(in the rows, 128 means zero)
Rotation paths and how fast each direction turns (degrees a step):
Each turn is a multiple of 5 degrees from 10 to 175, or 0.
Each row of a path follows its step; steps can be skipped.
Rotation 1:
step 0: [119 131 128 123 127 131 136 137 134 124 132 124 126 138 130 127 137 126
 123 128 123 134 126 127 119 124 123 125 113 129 130 126 136]
step 2: [138 127 139 129 134 122 133 129 127 133 131 129 125 127 124 125 127 142
 135 138 122 129 129 124 125 122 137 129 129 124 119 132 125]
step 3: [129 129 125 127 115 124 120 126 132 128 132 132 123 126 125 125 135 130
 134 138 124 118 120 132 122 139 124 130 129 132 129 138 125]
step 5: [121 128 120 138 139 126 133 134 127 120 134 134 127 124 136 132 122 127
 135 128 127 131 127 136 129 126 126 138 121 121 132 126 121]
step 6: [124 131 126 135 123 114 120 127 122 119 125 123 123 134 137 133 127 125
 114 128 129 126 131 130 128 122 129 124 135 122 130 127 132]
step 7: [130 123 127 122 128 132 125 126 124 135 128 127 128 134 135 112 126 122
 123 131 132 129 127 122 128 112 136 133 122 129 129 124 133]
step 8: [124 125 133 123 126 130 136 135 139 134 124 134 128 137 127 136 134 119
 124 134 125 124 133 123 122 133 137 133 123 131 129 124 121]
step 9: [127 129 132 135 128 131 130 123 133 127 119 125 122 123 115 126 131 121
 128 130 121 133 135 115 131 125 121 124 129 125 124 140 130]
step 10: [123 135 127 124 124 125 136 131 121 122 134 131 132 126 116 113 128 135
 140 131 122 131 130 128 126 131 133 127 129 125 128 126 129]
step 11: [126 132 130 122 129 126 128 125 123 125 120 127 114 137 127 131 128 136
 136 133 141 124 123 136 127 137 122 129 134 129 129 131 124]
step 12: [124 122 128 123 128 133 126 131 127 133 134 114 121 116 139 131 127 137
 130 128 130 127 132 130 125 125 123 137 129 121 128 134 134]
Directions:
[127 128 131 126 130 128 126 128 128 127 126 127 126 125 126 126 128 127
 131 129 126 130 127 129 124 131 129 127 129 131 122 128 129]
45
[128 126 130 129 128 130 128 131 128 129 129 127 128 132 123 128 129 131
 130 128 127 130 127 126 128 130 129 127 130 129 131 132 129]
45
[130 127 130 127 128 131 127 128 129 125 128 123 127 131 132 128 129 128
 127 127 128 131 127 131 126 125 130 129 129 127 129 127 128]
60
Rotation 2:
step 0: [122 126 141 128 125 137 127 131 134 131 133 132 130 129 127 125 138 122
 133 132 125 129 134 126 117 135 128 136 128 133 131 122 120]
step 1: [134 125 126 123 132 122 133 129 131 131 116 116 122 120 126 126 125 126
 131 123 128 129 124 138 139 125 133 139 133 126 124 126 123]
step 3: [131 127 136 123 125 131 128 130 127 128 123 120 129 120 142 127 135 118
 130 128 124 138 132 123 126 129 128 138 133 135 123 121 125]
step 5: [121 133 134 127 119 133 128 122 132 126 126 126 134 127 129 130 131 124
 130 110 126 129 129 122 120 118 125 131 132 131 123 129 136]
step 6: [142 125 130 122 126 118 125 131 128 137 133 119 130 119 134 126 139 130
 122 134 127 129 125 120 132 134 129 128 128 131 129 122 125]
step 7: [122 129 135 133 124 127 122 123 129 127 122 124 126 126 128 134 117 144
 132 123 134 120 135 127 122 126 133 133 136 124 129 129 131]
step 8: [131 132 130 129 121 123 133 127 134 137 145 121 131 130 131 125 133 118
 129 115 126 131 126 126 128 127 128 122 131 130 120 127 132]
step 9: [140 123 130 124 119 122 115 123 130 128 125 125 126 124 129 133 131 138
 119 139 136 124 132 127 128 124 126 133 127 132 126 132 127]
step 10: [117 125 131 132 122 125 132 132 128 134 135 128 132 129 138 129 117 131
 139 120 128 119 131 123 127 133 130 127 130 123 122 131 123]
step 11: [140 127 127 131 129 129 119 118 129 138 138 124 124 134 126 129 133 120
 119 126 133 132 132 134 129 126 129 131 132 127 118 130 132]
step 12: [125 124 132 128 113 117 130 126 132 120 125 135 126 125 135 133 122 134
 125 133 133 124 124 127 132 134 125 131 119 127 124 137 127]
Directions:
[126 127 124 132 131 130 128 128 129 131 128 128 126 125 126 129 127 126
 129 125 129 125 128 129 128 126 127 126 129 126 125 128 132]
120
[130 125 129 128 129 128 125 128 132 126 127 130 127 125 132 127 130 126
 127 130 128 128 125 131 127 130 128 125 132 129 128 129 128]
130
[128 126 125 125 125 128 130 124 126 126 128 128 128 125 128 127 129 126
 125 129 128 124 129 125 127 128 126 126 126 132 128 128 128]
110
Rotation 3:
step 0: [137 127 125 126 134 140 121 124 133 128 135 127 135 127 142 135 127 133
 128 121 130 127 129 132 128 126 122 125 137 132 127 124 132]
step 1: [130 127 124 119 131 121 126 124 130 129 116 142 127 121 125 133 130 122
 123 124 132 130 126 125 124 123 121 132 139 133 132 128 128]
step 3: [131 131 120 133 132 129 130 124 124 126 132 132 131 126 137 138 133 122
 126 120 130 123 115 137 137 125 123 129 130 123 132 131 130]
step 5: [136 137 124 132 132 131 122 127 129 130 128 136 129 131 129 134 123 130
 136 122 132 130 128 125 124 123 118 131 142 138 127 122 128]
step 6: [126 129 121 129 125 121 127 116 124 127 119 140 122 122 132 133 133 128
 127 125 127 132 123 130 125 128 122 125 129 127 132 140 134]
step 7: [127 125 130 132 134 140 126 120 134 134 131 132 126 128 136 145 124 128
 126 131 130 122 125 138 130 123 125 128 125 125 124 125 130]
step 8: [131 127 118 121 133 120 122 131 129 125 129 131 132 127 130 129 127 121
 127 122 133 126 120 136 135 118 122 126 139 131 129 123 134]
step 9: [134 131 127 125 126 135 129 124 129 131 125 137 124 126 136 130 125 133
 125 133 132 137 128 126 115 125 126 119 141 131 132 130 131]
step 10: [129 136 122 135 132 131 126 121 126 130 125 140 123 127 130 139 131 121
 131 124 133 124 120 125 131 130 119 133 126 134 124 129 125]
step 11: [123 118 125 130 128 123 121 118 126 125 125 125 127 128 134 136 130 131
 124 129 132 127 127 142 129 121 122 122 132 126 124 136 134]
step 12: [136 132 125 127 136 136 126 126 135 132 133 134 133 124 132 134 119 129
 130 126 133 121 129 133 127 121 127 131 140 122 136 124 133]
Directions:
[129 126 129 132 132 124 128 127 126 127 126 128 124 127 126 132 129 130
 129 128 127 127 128 130 127 132 130 130 128 129 128 130 128]
85
[132 128 130 127 126 123 126 130 130 128 132 129 126 126 129 128 126 128
 129 130 129 130 129 127 126 126 127 130 128 130 132 128 127]
95
[127 128 126 132 129 127 130 130 128 128 129 131 133 127 128 130 128 126
 130 127 129 127 127 124 131 128 128 131 129 127 129 126 127]
155
Rotation 4:
step 0: [129 127 131 118 131 120 129 137 126 125 120 127 126 120 130 130 119 141
 123 124 131 124 132 130 127 127 120 125 126 131 128 133 127]
step 1: [120 127 125 137 127 137 134 124 130 118 126 128 123 140 131 130 131 129
 128 127 130 130 126 133 138 133 120 124 128 127 128 129 118]
step 2: [135 128 122 126 129 119 136 124 133 130 126 132 124 123 128 131 126 119
 132 127 127 134 123 131 127 119 135 135 131 125 140 133 124]
step 3: [135 134 139 139 127 131 129 135 118 127 127 126 133 123 133 127 125 131
 119 126 129 126 124 137 125 127 126 127 118 128 132 127 133]
step 4: [121 125 129 134 125 129 131 123 140 122 127 130 125 134 127 121 121 137
 124 122 125 121 129 127 120 132 134 123 137 130 128 135 126]
step 5: [130 138 127 124 130 132 134 129 127 122 114 132 127 125 127 131 127 128
 130 132 133 128 133 118 132 125 122 141 128 128 133 128 123]
step 6: [137 123 132 125 126 132 137 128 123 125 128 121 131 134 127 134 125 124
 128 124 131 133 119 133 125 126 120 115 131 134 135 126 130]
step 7: [129 132 130 136 121 124 120 123 134 129 123 131 125 122 131 125 130 132
 124 130 115 139 125 128 127 131 133 123 126 129 135 132 119]
step 8: [134 129 124 135 129 126 134 127 130 124 130 131 132 127 132 128 124 134
 124 123 123 118 131 122 132 128 123 136 129 121 137 125 140]
step 11: [135 137 135 121 119 129 128 128 129 119 140 132 131 131 127 129 134 124
 125 125 124 129 129 123 132 125 126 124 129 125 139 133 132]
step 12: [126 132 129 128 132 116 125 130 123 133 119 123 134 130 133 122 116 134
 126 123 121 131 123 125 133 126 124 121 133 124 125 127 125]
Directions:
[126 128 129 127 127 129 129 124 125 132 126 126 127 127 128 129 132 129
 129 124 126 125 130 129 130 126 129 128 128 129 129 129 129]
0
[129 128 133 126 132 126 130 129 126 127 130 125 132 125 128 129 127 128
 129 128 130 126 127 128 130 132 128 127 128 129 129 128 128]
125
[124 128 130 129 128 128 129 126 127 127 129 128 126 129 125 128 129 125
 125 127 129 127 126 127 127 129 127 123 129 123 128 127 129]
140
Rotation 5:
step 0: [127 127 126 132 128 136 130 127 133 136 140 130 134 132 127 120 133 137
 129 137 133 120 118 124 125 127 125 122 137 132 122 132 125]
step 1: [125 128 132 125 134 127 126 129 133 126 141 122 129 123 126 119 127 128
 125 138 123 137 124 131 117 112 132 130 127 127 131 125 129]
step 2: [122 122 122 130 134 127 126 117 117 132 126 132 135 137 126 115 128 136
 132 137 128 135 133 129 124 126 130 122 131 129 131 126 125]
step 3: [121 121 126 128 126 136 129 132 129 135 142 129 126 137 126 122 136 131
 127 123 128 125 122 128 112 128 124 126 131 126 127 121 123]
step 4: [125 117 132 120 131 128 127 129 126 127 130 139 127 122 132 120 130 127
 117 138 126 139 127 136 120 120 128 134 127 130 129 124 127]
step 6: [124 120 127 130 128 135 129 133 138 138 136 135 128 129 133 126 135 130
 121 137 131 119 123 126 121 126 121 125 135 128 122 133 128]
step 7: [124 130 135 126 139 123 123 125 134 123 134 127 133 119 137 116 124 126
 122 137 125 133 125 130 123 115 124 127 126 128 126 128 128]
step 8: [120 124 124 133 133 126 123 122 129 133 129 127 138 139 126 117 127 132
 132 141 132 128 133 128 129 128 128 117 135 127 129 135 123]
step 10: [126 123 128 118 134 124 125 126 124 127 136 128 133 126 126 116 129 129
 124 141 123 140 133 132 122 120 128 134 127 133 134 123 123]
step 11: [123 123 128 131 123 131 123 119 118 130 129 131 132 143 128 118 129 133
 131 131 131 132 125 131 121 130 125 119 135 124 125 120 121]
step 12: [124 120 126 127 125 135 131 134 132 138 137 133 122 129 129 128 137 128
 120 136 124 127 124 128 113 121 123 131 132 124 127 123 129]
Directions:
[129 128 129 128 129 127 126 126 131 126 126 131 127 126 129 126 126 128
 131 131 125 130 129 128 128 128 128 133 126 127 130 125 130]
125
[128 125 130 127 130 123 126 132 130 128 127 128 128 127 129 128 127 126
 130 129 128 125 128 128 129 129 127 126 127 130 124 130 126]
40
[129 127 127 125 128 128 128 130 130 126 126 127 129 127 126 129 130 128
 126 126 125 124 125 130 128 122 128 130 130 128 128 127 130]
125
[128 128 132 127 126 129 126 127 130 124 129 129 128 129 125 127 126 125
 126 128 130 131 126 132 130 127 131 127 129 128 128 129 125]
115
Rotation 6:
step 0: [126 126 129 132 134 132 119 132 126 119 127 124 125 130 122 118 116 132
 136 119 136 134 129 124 135 129 138 131 132 135 133 124 123]
step 1: [127 126 131 127 136 120 127 135 133 126 133 121 136 130 135 122 114 131
 135 121 132 132 117 124 134 127 132 124 128 130 128 124 120]
step 2: [131 134 134 129 139 129 133 137 134 130 129 122 127 126 130 126 125 136
 133 119 140 137 122 126 129 132 127 116 131 120 126 128 129]
step 3: [129 138 136 131 129 127 129 135 134 129 137 127 130 124 132 136 129 135
 120 122 132 135 118 126 124 127 127 127 126 121 115 135 122]
step 5: [126 130 142 128 121 129 123 125 130 115 132 127 131 133 121 124 129 137
 122 125 128 128 127 127 133 126 133 139 122 133 124 132 118]
step 6: [128 122 137 121 119 133 124 130 134 123 127 124 136 135 122 116 126 135
 135 119 131 127 126 131 133 131 130 128 128 135 135 130 124]
step 7: [125 125 127 119 119 128 130 131 137 121 128 118 132 127 129 119 124 141
 129 123 132 135 126 129 131 129 135 119 128 131 124 118 127]
step 8: [123 128 128 120 123 129 130 139 137 137 127 118 129 127 136 125 121 133
 126 119 132 137 129 133 120 126 131 119 133 126 128 132 124]
step 9: [120 133 133 127 131 126 129 131 136 125 127 121 122 125 136 128 125 135
 118 129 128 140 134 135 126 121 124 124 125 115 124 131 125]
step 10: [125 126 139 131 126 127 125 125 133 124 131 123 130 134 124 136 126 127
 123 126 130 136 134 135 124 123 127 131 128 118 127 147 126]
step 12: [131 119 134 128 112 135 126 125 129 119 132 121 129 125 120 128 122 124
 129 124 131 130 129 127 135 128 139 123 130 135 130 135 130]
Directions:
[126 128 127 124 129 129 129 132 126 127 123 128 130 128 128 128 125 128
 130 130 127 127 128 128 130 129 130 128 132 128 126 127 126]
55
